Each row has a name. After each piece below comes the name of the row it's from, unless a question asks for something else. Each question is about the rows just above it. Places in a row count from 1.

S: -4.15  -4.49  -6.39  +2.73  -6.65  +6.44  +8.67  +1.28
U: -4.15  -4.49  -4.72  +2.73  -6.65  +6.44  +8.67  +1.28
D: -4.73  +6.63  -5.09  -2.70  -1.32  +6.29  -2.69  -1.92
H: -2.69  -6.91  +6.88  +6.89  -6.93  +6.13  +7.31  -4.25
Z: -6.65  -4.49  +2.73  +1.28  -4.15  -6.39  +6.44  +8.66
M: -1.32  -4.73  +6.30  -4.73  +6.30  +6.30  -4.73  -2.69
Y: +9.36  -7.87  -6.90  -0.54  -5.17  +4.51  +6.87  +0.35
Put +6.63  -2.69  -1.32  -1.92  -5.09  +6.29  -2.70  -4.73 back in order: which row is it? : D
Z without one entry, shuffled: -4.49  +6.44  +2.73  +1.28  -4.15  -6.39  +8.66. Gone: : -6.65
Shuffled D with one entry gone: +6.29  -5.09  +6.63  -4.73  -1.32  -1.92  -2.70, missing : -2.69
Which row holds these entries in another order? -6.91  -6.93  +6.13  +7.31  -2.69  +6.88  -4.25  +6.89 : H
Shuffled H with one entry gone: -4.25  -6.93  +6.13  +6.88  -2.69  +7.31  -6.91, missing : +6.89
Every place of -4.73 in M: : 2 4 7
Put +2.73  +8.67  -6.65  -4.15  -4.49  +6.44  +1.28  -6.39 back in order: which row is it? : S

